In the rows, 128 means zero.
The rows of T fall into 3 groups, and each row is roughly a mix of its group's hidden directions.
T, 80 rows:
[[180 153 169 119 112 143 169  94 155  87 154 126 133 161  94  71 137]
 [124 127 106 102 170 105 171  77 161 168 165 109  94 133 179 100 145]
 [122 137  77 184 140 123 191  89 156 151 123 115 100 146 111 139  76]
 [108 132 200 150  91 146 129 121 111 118 167 116 168 139 107 109  60]
 [150 156 115 171 133 146 192  68 173 134 152 107 115 152 135  94  99]
 [ 95 146 142 145 129 114 177  87 159 160 157 101 113 136  97 148  52]
 [148 137  73 118 180 119 177  92 163 147 121 106  80 131 165 116 162]
 [113 133 118 144 145 115 138 148  98 167 170  81 169  89 196 163 114]
 [ 97 130 116  98 136 107 121 166 107 149 108 116 130  76 195 189 158]
 [ 98 124 194 131 109 139 116 151  81 121 166  95 179 122 123 129  70]
 [188 120 111 141 150 149  56 164 116 106 102 133 140 128  79 115 169]
 [106  73  60 178 157 100 119 134 109 174 151 147 129 148 117 144 102]
 [160 156  81 177 116 162 153 149 134  81  66 128 123 134  92 157 128]
 [131 123 117 178 130 129 169  75 159 142 155 131 112 172  86  94  72]
 [147 135 165  88 141 163  99 173  89  78  97  98 144 107 160 120 172]
 [119 141 108 181 132 141 190  93 146 127 150 102 126 163  97 123  59]
 [156 131 190 154 157 161 136 138  98 110  82  69 115 113 109 115  83]
 [153 131  72 165 139 163  91 152 113 100  62 126 114 140  73 126 121]
 [ 86 128 142 103 102 108 188  94 159 128  81 162  65 133 141 139 116]
 [ 74 113  82 135 125 102 102 163 118 163 118 145 135 100 145 208 124]
 [174 156 124 140 140 128 199  73 154 133 120 101  90 135 137  77 120]
 [162 123 145 105 129 161  55 163  97  87  91 133 138 128 104  91 166]
 [125 139  96 151 132  91 171  84 152 178 140 118  97 136  79 129  69]
 [108  96 155  79 145 107  65 180  75 142 137 121 151 101 140 146 149]
 [115 143 108 149 144 108 211  89 150 164 135  97  99 118 173 145  98]
 [122 119 116 123 143 119 105 190  82 131  76 111 131  80 153 189 147]
 [126 102 170  89 144 144  53 161  82 121 115 123 139 108 163  98 160]
 [137 140 185 167 107 158 128 113 119 114 170 103 169 146  97  94  66]
 [110 111 144 147 142 182 123 145  92  88 168  98 178 154 181  97 119]
 [144 145 139 130 143 120 149  67 138 166 162  91 107 138 115  58  79]
 [112 143 126  81 118  91 136 153 123 150 126 129 133  75 190 183 175]
 [ 91  88 166  91 134 107  63 143  99 167 153 143 140 104 177 121 143]
 [156 105  78 204 148 142 150 106 149 124 111 146 106 171  84 112 107]
 [ 67 120 119 165 124 140 170 145 124 115 156 113 160 146 130 194  75]
 [ 70 118 109 151 127  98 158 133 142 158 144 132 128 129 104 208  77]
 [113 155 114 172  83 152 150 137 119 102 177 118 195 148 112 142  82]
 [169 157 161 131 131 134 148  69 178 136 110 120  81 134  87  79 111]
 [151 112 118  98 196 108 131 111 138 165 101 106  70 105 169 114 170]
 [ 88 124  97 136 126  77 163 104 148 195 150 137 111 105 167 172 110]
 [153 149  89 183 122 142 191  99 152 109 115 121 113 162  79 120  88]
 [152 116  91 104 161 127  99 174 109 109  57 130  99 111 116 155 181]
 [135 126 141 135 126 149 106 188  84  86  53 117 127 109  94 166 123]
 [137 191 189  80 102 145 159 101 139 106 137  82 131 112 138  95 115]
 [193 143  95 123 133 125 100 109 129 138  74 136  86 117 106  65 160]
 [135 111 110 100 157 119  95 181  95 120  60 126 105  96 132 168 172]
 [137 116 158 105 124 112  86 141 164 133  76 177  93 102 108 172 179]
 [163 140 101 141 196 134 174 107 137 146 110  67  91 113 166 118 136]
 [109 137 146 149  78 146 109 146 108 103 184 135 200 150  95 129  89]
 [146 142 126 176 138 144 175  76 167 130 129 113 101 161  83 100  75]
 [115 136  45 169 144 127 136 144 124 146  71 118 103 110 124 181 110]
 [134 113 199 127 133 150 143  95 133 108 181 118 142 168 122  63 103]
 [130 155 148 119 145 127 217 107 138 126 136  78 117 112 191 137 125]
 [ 72  90 176 106 142 136  82 164  90 133 154 119 159 115 178 147 125]
 [148 114  78  94 168 106 115 128 148 143  87 150  76 118 144 132 198]
 [174 168 172  83 105 142 157 144 136  65 131 119 151 125 125 122 182]
 [144 154 122 181  82 168 137 139 132  75 104 141 153 153  67 134  96]
 [177 159 168  81 126 119 110  88 145 145 116 117  94 108 122  57 151]
 [130 117 111 107 166  94 146  94 157 182 120 130  76 103 189 124 165]
 [181 137 178 126 139 155 109  88 168 116  99 135  89 134 111  66 151]
 [183 176  88 125 133 143 166 138 132  93  63 100 104 107 126 135 163]
 [ 66  88 180 109 127 122  91 150 106 141 180 137 166 128 162 151 116]
 [121 112 160 167 132 149 130 127 187 104  84 167  97 142  87 188 130]
 [142  94 139  78 160 103  73 134 130 151  93 157  82 113 129 114 185]
 [108  81  86 180 165 120 126 110 110 170 174 120 135 159 128 105  80]
 [174 140 163 116 143 127 114  71 160 153 121 121  83 128 107  53 129]
 [162 142 109 172 134 130 169  81 171 134 108 131  87 154  70 107  95]
 [107  99 219 101 110 116  90 134 109 136  84 155  98 108 113 121 112]
 [176 142 160 137 124 149 161  85 150  98 145 122 121 168  89  56 118]
 [185 168  96 101 132 114 145 124 132 132  71 115  91  88 153 114 181]
 [106 163  95 174 100 144 195 140 119 107 122 101 155 122 146 178  86]
 [ 93 101 105 137 129  83 118 146 147 166 111 168 108 114  99 212 125]
 [144 132 201 145 147 152 160  91 132 124 116  86 100 136 113  83  74]
 [135 169 181 102 106 117 149 100 189 130  91 135  84 108  85 158 124]
 [ 97 105 218 111 115 119  91 148  84 146 144 116 151 104 137 127  90]
 [ 90 144  88 145  60 124 131 148 129 112 164 169 185 140 122 170 119]
 [142 158 173 116 124 178 143 113 115  85 153  81 154 141 163  65 118]
 [119 140  71 181 154 161 161 144 121 107  77  91 114 134 117 168  92]
 [137 161 164 119 132 140 159  73 139 141 163  79 121 136 127  64  80]
 [175 141 136 162 185 146 165  90 145 148 124  67  99 121 149  92 114]
 [141 175 187  92 109 171 145 119 123  81 138  86 150 124 160  86 132]]
One row of each group comes first, with its name. Which group is each row after those in?
[133 156 213 122 130 172 144  86 167 103 135  97 117 137 128  94 103] -> E
[150 141 137 125  96 155 105 161 133  61 129 152 165 157  55 140 146] -> Z
[ 98 115 181 131 114 118  96 168  76 150 147 108 172  87 157 161  97] -> K

[132 130  73 191 132 127 185 103 142 132 131 123 117 163  83 132  76] -> E
[124 112 233 139 116 129 106 109 116 155 133 120 125 109 128  98  78] -> K
[103 151  73 144 126 100 186 131 146 153 115 118 116 102 154 204 120] -> Z
[169 175 128 123 110 169 167 114 112  77 130  89 148 142 141  62 128] -> E
[ 71 120 129 112 113  94 127 162 132 145 127 147 135 103 126 226 123] -> E
[102  91 195 111 119 119  98 108 128 144 199 151 152 153 129  87 113] -> Z
[143 120 160 125 158 132 111  77 131 165 166  99 113 139 139  43 101] -> E
[147 102 145  97 171 117  83 164 100 138  63 120  90  92 133 140 167] -> K
[177 156  86 175 166 156 179 111 150 114  88  86  99 129 129 125 127] -> K
